In the data rows, 50 means zero.
Every row has a hidden score. In each pair, how much higher is the second row's than the first's? 10 means about the same, 20 much higher and 0 much lower. The score is a weighted sum of the row's numbers plus the product of two more (or one squared), each taken from its middle value.
array([48., 48., 65., 64., 63., 59., 54., 42., 56., 45.])
array([60., 45., 38., 36., 41., 33., 50., 52., 50., 51.]) ~ 7
array([73., 57., 51., 38., 44., 50., 35., 46., 61., 65.])
array([65., 60., 54., 43., 59., 52., 67., 62., 61., 58.]) ~ 10
array([46., 48., 51., 53., 29., 30., 62., 46., 46., 51.])
array([72., 60., 57., 35., 40., 40., 44., 39., 56., 58.]) ~ 8
array([33., 31., 47., 48., 32., 33., 53., 54., 53., 32.])
array([53., 51., 57., 51., 48., 52., 50., 51., 55., 44.]) ~ 12
array([33., 45., 48., 69., 33., 55., 45., 45., 37., 55.])
array([61., 44., 52., 62., 59., 49., 29., 41., 50., 57.]) ~ 4
array([38., 49., 47., 51., 46., 39., 50., 32., 34., 60.])
array([52., 48., 53., 49., 52., 55., 45., 45., 54., 56.]) ~ 6
array([54., 42., 64., 59., 61., 68., 50., 52., 52., 48.])
array([62., 56., 72., 59., 71., 65., 57., 68., 67., 60.]) ~ 8
array([46., 56., 50., 58., 34., 44., 50., 47., 44., 65.])
array([38., 51., 47., 59., 44., 29., 36., 33., 45., 69.]) ~ 8
array([55., 58., 50., 41., 48., 56., 43., 73., 44., 64.])
array([61., 72., 64., 55., 58., 48., 45., 63., 47., 61.]) ~ 11
array([54., 61., 60., 43., 50., 36., 44., 43., 55., 58.])
array([45., 44., 48., 48., 39., 47., 60., 59., 53., 37.]) ~ 10
array([78., 66., 62., 52., 43., 51., 39., 56., 58., 75.])
array([54., 62., 51., 51., 59., 69., 50., 72., 39., 53.]) ~ 10
array([64., 50., 77., 73., 67., 68., 53., 60., 55., 44.])
array([47., 39., 65., 57., 56., 66., 52., 60., 49., 42.]) ~ 12
array([74., 56., 57., 50., 53., 22., 42., 35., 57., 48.])
array([52., 38., 49., 41., 48., 50., 33., 39., 57., 50.]) ~ 14
array([46., 63., 74., 54., 56., 62., 58., 57., 61., 38.])
array([42., 44., 59., 51., 54., 62., 61., 46., 45., 34.]) ~ 11
array([31., 41., 42., 66., 42., 50., 51., 47., 37., 45.])
array([44., 28., 48., 47., 31., 39., 65., 51., 46., 27.]) ~ 10
array([41., 59., 29., 31., 62., 50., 59., 58., 38., 39.])
array([38., 39., 62., 57., 53., 58., 45., 61., 44., 35.]) ~ 12
array([56., 61., 61., 43., 45., 72., 51., 61., 62., 62.])
array([55., 49., 64., 57., 49., 55., 45., 55., 61., 74.]) ~ 9
array([39., 46., 65., 57., 30., 30., 45., 37., 32., 25.])
array([31., 49., 62., 76., 40., 62., 43., 52., 46., 60.]) ~ 13
array([59., 67., 45., 26., 44., 52., 54., 66., 64., 69.])
array([60., 63., 71., 50., 64., 52., 54., 55., 57., 52.]) ~ 12
array([31., 41., 40., 43., 48., 67., 57., 66., 66., 54.])
array([51., 40., 54., 51., 58., 54., 47., 61., 61., 55.]) ~ 6
array([70., 48., 51., 34., 51., 46., 37., 50., 52., 60.])
array([56., 64., 32., 40., 66., 57., 64., 54., 49., 53.]) ~ 14
array([54., 46., 40., 29., 56., 47., 43., 43., 43., 45.])
array([59., 48., 59., 52., 50., 45., 37., 37., 54., 59.]) ~ 11
array([36., 55., 51., 69., 80., 66., 58., 62., 47., 38.])
array([46., 53., 26., 32., 63., 47., 66., 36., 36., 35.]) ~ 15
array([53., 32., 42., 37., 45., 34., 41., 42., 38., 41.])
array([47., 39., 47., 46., 57., 37., 40., 35., 54., 55.]) ~ 10
array([55., 41., 56., 45., 50., 47., 42., 49., 56., 50.])
array([55., 35., 36., 45., 45., 56., 60., 66., 51., 42.]) ~ 16
array([59., 43., 44., 31., 40., 38., 34., 26., 52., 46.])
array([43., 51., 49., 59., 56., 59., 51., 42., 60., 55.]) ~ 11
array([45., 29., 39., 39., 36., 34., 58., 52., 41., 28.])
array([35., 45., 35., 52., 67., 50., 72., 50., 68., 54.]) ~ 11
array([51., 49., 66., 56., 45., 46., 59., 39., 41., 29.])
array([48., 60., 40., 47., 61., 49., 51., 53., 51., 46.]) ~ 5
array([47., 58., 43., 26., 38., 62., 56., 54., 65., 56.])
array([64., 63., 41., 45., 63., 49., 60., 53., 52., 48.]) ~ 7
array([44., 33., 49., 58., 54., 53., 52., 54., 53., 36.])
array([43., 60., 49., 46., 43., 64., 43., 58., 55., 59.]) ~ 12
array([49., 69., 52., 52., 61., 64., 60., 64., 67., 57.])
array([54., 71., 60., 44., 65., 53., 38., 63., 47., 56.]) ~ 9
array([50., 59., 59., 49., 52., 50., 50., 56., 57., 52.])
array([50., 35., 29., 31., 31., 36., 55., 56., 47., 43.]) ~ 13
array([54., 43., 27., 16., 50., 41., 62., 39., 68., 40.])
array([68., 55., 72., 56., 58., 54., 58., 53., 61., 50.]) ~ 5
array([50., 64., 31., 47., 77., 58., 54., 55., 41., 50.])
array([32., 50., 39., 57., 50., 50., 84., 45., 42., 48.]) ~ 18
array([54., 51., 60., 47., 41., 45., 61., 46., 42., 39.])
array([63., 41., 56., 55., 47., 50., 47., 57., 54., 45.]) ~ 6
array([61., 49., 54., 50., 66., 53., 31., 48., 42., 57.])
array([55., 45., 68., 72., 53., 61., 47., 65., 59., 43.]) ~ 11
array([56., 63., 34., 44., 62., 54., 60., 55., 52., 55.])
array([58., 56., 62., 52., 74., 74., 55., 56., 50., 47.]) ~ 10
array([46., 26., 16., 23., 22., 24., 46., 50., 50., 40.])
array([32., 47., 44., 66., 44., 33., 58., 30., 48., 47.]) ~ 8
array([54., 43., 40., 38., 31., 27., 48., 51., 52., 32.])
array([26., 37., 51., 54., 51., 43., 59., 39., 64., 37.]) ~ 12
array([49., 47., 51., 53., 49., 50., 55., 49., 38., 37.])
array([49., 64., 56., 57., 70., 49., 42., 55., 50., 45.]) ~ 5
array([38., 58., 46., 52., 63., 45., 53., 65., 49., 32.])
array([35., 48., 51., 59., 50., 40., 48., 44., 40., 62.]) ~ 19
array([46., 45., 36., 46., 53., 47., 78., 37., 43., 45.])
array([45., 51., 47., 50., 43., 56., 50., 55., 33., 53.]) ~ 6
array([70., 54., 68., 64., 61., 58., 41., 60., 59., 61.])
array([53., 69., 34., 36., 38., 44., 36., 57., 43., 54.]) ~ 10
array([68., 40., 45., 63., 66., 48., 47., 31., 57., 47.])
array([50., 48., 46., 48., 33., 43., 62., 52., 57., 39.]) ~ 8
array([43., 48., 46., 75., 37., 55., 50., 69., 33., 51.])
array([36., 52., 48., 50., 39., 39., 52., 53., 46., 70.]) ~ 13
array([41., 55., 56., 59., 49., 53., 56., 46., 58., 47.])
array([49., 49., 49., 61., 46., 48., 61., 54., 43., 54.]) ~ 10
array([42., 56., 33., 41., 54., 53., 67., 42., 59., 45.])
array([66., 54., 62., 57., 57., 48., 49., 52., 69., 62.]) ~ 3
array([30., 38., 45., 64., 45., 52., 46., 56., 30., 44.])
array([55., 62., 56., 43., 58., 65., 56., 63., 59., 57.]) ~ 10
array([45., 46., 49., 47., 35., 56., 44., 46., 67., 59.])
array([41., 33., 32., 57., 40., 34., 70., 16., 36., 36.]) ~ 17
array([43., 45., 39., 38., 42., 64., 49., 54., 68., 56.])
array([60., 41., 44., 49., 53., 23., 48., 49., 70., 54.]) ~ 1
array([46., 56., 47., 50., 39., 42., 55., 41., 35., 60.])
array([65., 78., 39., 46., 67., 57., 71., 54., 53., 53.]) ~ 9
array([42., 58., 41., 56., 70., 51., 52., 57., 49., 44.])
array([54., 31., 26., 22., 25., 30., 44., 43., 48., 34.]) ~ 18
array([51., 61., 49., 41., 55., 61., 63., 56., 62., 50.])
array([30., 40., 35., 56., 32., 33., 40., 41., 35., 48.]) ~ 8
array([35., 51., 45., 59., 53., 49., 46., 40., 48., 50.])
array([70., 64., 51., 37., 49., 70., 52., 59., 59., 63.]) ~ 13
array([55., 57., 66., 63., 65., 58., 53., 42., 53., 41.])
array([51., 52., 62., 49., 56., 58., 50., 46., 48., 45.]) ~ 11
array([45., 64., 33., 37., 55., 40., 64., 47., 49., 43.])
array([50., 32., 40., 50., 59., 40., 33., 47., 50., 42.]) ~ 6
array([51., 41., 54., 38., 31., 45., 48., 67., 55., 57.])
array([51., 56., 50., 43., 59., 46., 49., 40., 48., 48.]) ~ 10
array([29., 48., 32., 69., 58., 54., 68., 27., 25., 35.])
array([42., 49., 41., 60., 37., 56., 58., 52., 42., 50.]) ~ 8
array([45., 35., 67., 58., 43., 41., 68., 42., 28., 16.])
array([37., 57., 56., 54., 23., 45., 40., 58., 50., 69.]) ~ 9
array([29., 44., 50., 61., 47., 42., 52., 42., 33., 55.])
array([71., 42., 41., 52., 53., 25., 36., 32., 61., 50.]) ~ 5
array([57., 61., 65., 38., 50., 43., 46., 36., 46., 56.])
array([55., 55., 51., 51., 35., 37., 47., 38., 29., 57.]) ~ 8
array([48., 42., 57., 58., 41., 52., 46., 59., 54., 40.])
array([38., 48., 46., 45., 35., 25., 58., 40., 38., 49.]) ~ 13
